128 stands for zero in the data rows.
Some points, one per row:
[167 149 139 103 179 100 108  80  94  94  82 139]
[163 108  86 147 216  73 115  31 143  86  79 166]
[230 163 131 134  79 183 100 169 166  32 178 136]
[117 138 149 120  99  92 228  55  36 218 150  47]
[160  83  86 143 192  95 108  75 142 108 119 162]
[196 121 104 137 206 136 128  89 164  80 102 187]
[ 85 180 161  62  59 171  71 225 109 102 122 136]
[146 137 113 137 161 130  29 161 197  10  86 198]
[114 175 146 110  41 188 184 197 121 184 176  92]
[108 156 164 132  50 112 187 146  92 187 174  41]
[ 64 109 103  94 129 184  73 240 191 103 114 193]
[120 113 123 123 117  81 146  67 100 161 132 110]
[145  75  96 152 182  73  81 108 175  97 102 199]
[ 99 147 158 114  81 117 166 133  79 169 149  94]
[  6  98 132  65 152  55  38  61 122 148  49 168]
[217 152 158 152 124 102 222  62  61 158 154  67]
[101 147 157 130  24 169 119 229 123 144 186  80]
[172  89  99 147 237  93 141  51 144 101  79 177]
[ 46 109 110  94 173 119 131 137 112 163 109 149]
[252 154 139 147  91 225 185 167 170  90 210 103]
[187 144  89 138 173 168 165 145 133  75 152 160]
[191 136  95 140 197 189 117 188 178  50 129 186]
[ 82 152 131 106 116  95 158  79 103 191  77 114]
[129 123 114 134 129 153 132 142 147 114 136 143]
[103 166 142 120  21 191 154 205 112 160 221  76]
[146  87 110 122 164  76 139  75 105 139 105 139]
[ 84 130 131 112 171  64 126  39  96 172  57 133]
[ 40 133 141  99 109  99  76 160 113 139 119 142]
[139  98 106 150 186  96 176  36  83 159 122  78]
[ 43 132 131  96  75  81  77 158  99 145 112 146]
[154 117 123 131 108 140 140 144 133 131 172 123]
[107 113 120 106  89  92  79 137 125 111 133 123]
[177  95  92 143 134 114  76 159 172  69 155 174]
[109 122 133 162 109 124 100 131 147 113 131 111]
[ 98  88 120 124 150  94 108  99 132 142 108 150]
[140 136 117 146 123 147 161 104 141 149 171 105]
[ 67 158 167 122  43 119 178 125  62 192 175  40]
[112  72 105 146 169 120 109  80 162 136  78 186]
[ 93 139 145 150  28  77 163  74  39 202 173  51]
[100 122 141 100 118 116 185 124  69 190 135  97]
[239 111 115 171 144 132 185  62 145 139 167  94]
[ 61 172 162  67  64 141  85 186  91 123 105 121]
[112 125 153 148 106 125 208  66  86 196 148  55]
[154 126 149 162  73 124 152 124 100 142 172  75]
24 more points follow, each with its number after it:
[ 48 125 148  98 101  79 114 112  83 169 104 126] 0
[223 139 127 149 155 208 158 182 170  86 200 145] 1
[213  91 106 185 175 138 190  28 151 137 120 137] 2
[116 119 107 106 138 120  72 152 168  94 114 180] 3
[101 132 135 119  97 122  86 166 159 112 103 127] 4
[155 104 107 141 163 185  83 161 211 117 138 156] 5
[101 130 116 109 177  54  96  47 109 127  59 173] 6
[ 62  89 122 130 137  93 106 102 133 150  95 147] 7
[223 169 137 206 162 147 195  67 133 114 149  78] 8
[214 149 133 161 126 119 188  43 107 114 141  87] 9
[124 167 146 157  48  87 134  95  65 136 155  46] 10
[230 120  83 157 186 157 150 108 147  78 165 146] 11
[ 43 116 141  80  75 122  70 199 129 140 131 158] 12
[103 135 134 131 133 120 150 136 111 143 118 126] 13
[ 58 137 133  69  91 162  60 229 158 110 125 172] 14
[113 156 147 127  87  66 102 105  99 119 111  83] 15
[ 54 128 150 137  59 136 112 187 125 156 152  94] 16
[226 111 120 172 163 159 146  83 174 100  96 130] 17
[108 175 158  93  37 152 170 164  64 173 193  57] 18
[ 43 159 145  78 112  87  34 155 121 105  55 160] 19
[249 139 131 163 151 238 184 183 175  91 206 108] 20
[193 148 144 133 102 154 148 142 142 106 146 133] 21
[154 153  90 109 179 157 122  94 128 120 136 141] 22
[200 130 103 177 161 201 189 143 174  98 135 145] 23
Which two of these numbered points are nearest to each point below, ignoring the 3 directions in which the first points spread most? Their numbers follow each, nearest first.
[249 154 114 154 123 236 222 178 179 115 193 130] > 23 14
[156  97 108 100 192 166  61 134 212  60 118 210] > 14 1
[208 170 111 104 158 216 108 177 181  36 140 175] > 22 18
[118  91 126 146 135 147 143 133 169 141 137 140] > 7 2
[162 150 128 151  65 161  99 187 136  76 177 102] > 10 15
[ 60 207 188 107  54  81 109 114  76 150 107  67] > 19 15
[163 115 110 136 192 161 233  90 105 167 161 101] > 20 1
[205 139 146 169  98 202 195 207 146 117 194 106] > 13 1
[ 93 131 144  94 124 105 160  94  54 157 137 101] > 18 11
[ 35 122 114  95 123  89  63 173  94 140 100 120] > 11 18
[ 60 101 123 136 131 119 122  98 133 163  87 150] > 2 7
[121 122 122 140 152 104 181  48  66 172 130  48] > 11 18
[106 214 164 147  55 215 124 250 141 109 188  79] > 8 13
[182 148 138 168 147 130 175 134 115 116 125 108] > 13 0
[109 209 158  78  44 204 117 255  94 116 179 111] > 18 6
[170 162 141 147  81 121 132 145 124  99 168  76] > 15 10
[239 140 119 172 132 148 184  18 126  89 149  85] > 9 19
[ 97 174 156  94  97 109 171 106  70 175 129  90] > 6 18
[217 138 120 120 193 153 131 104 172  74  93 178] > 21 6
[142 144 128 122 169 106 126 123 110 108 114 121] > 18 19
[234 148 131 171 144  96 164  50 124  87 129  82] > 15 19
[154 118 129 142 145 122 127  93 145 101 107 122] > 4 9
[113 161 150 143  41 202 157 190 125 191 221  46] > 5 7
[ 80 107 121 125 134  58  68 119 114 122  89 165] > 0 3
[115 121 169 113 161 143 174 141  88 146 161 112] > 1 20
[ 52 109 101  88 188 110  77 111 154 125  58 197] > 14 1
[ 56 180 167 137  72  97 218  65  47 247 140   0] > 8 13
[240  80  82 162 188 178 122 136 178 114 142 130] > 5 20
[ 80 148 140 128  76 132 135 187 115 144 151 102] > 13 0
[255 184 132 131 157 175 194  92 107  92 156 118] > 6 18
[ 44 128 110 132  65 144  78 223 133 113 167 125] > 16 7
[206  85  95 154 223 166  83 127 232  60  58 221] > 17 2
[  5  98 133  77 122  83  45 194 119 158  98 187] > 12 1
[120 130 125 144 136  90 163  14  86 153 106  90] > 9 6
[203 115 139 145 179  98 160  30 151 133  90 135] > 21 17
[ 99 114 122  85 135 101  42 147 132  73 110 165] > 18 0
[164  89 102 140 195 111  99  87 182  80  81 170] > 4 3
[103 154 131 124  89  83 117 113  97 183 131  98] > 3 6
[152 159 138 105 147  86 159  53  71 133 120 101] > 6 19
[205 128 149 173 118 140 195 115 116 126 156  90] > 0 13
[151  67  96 128 190 113  78 112 200 119  97 193] > 5 12
[112  57  90 157 184  85  91 108 157 136 114 197] > 7 12
[107 141 133 125  72 149 137 148 108 126 152 113] > 0 3
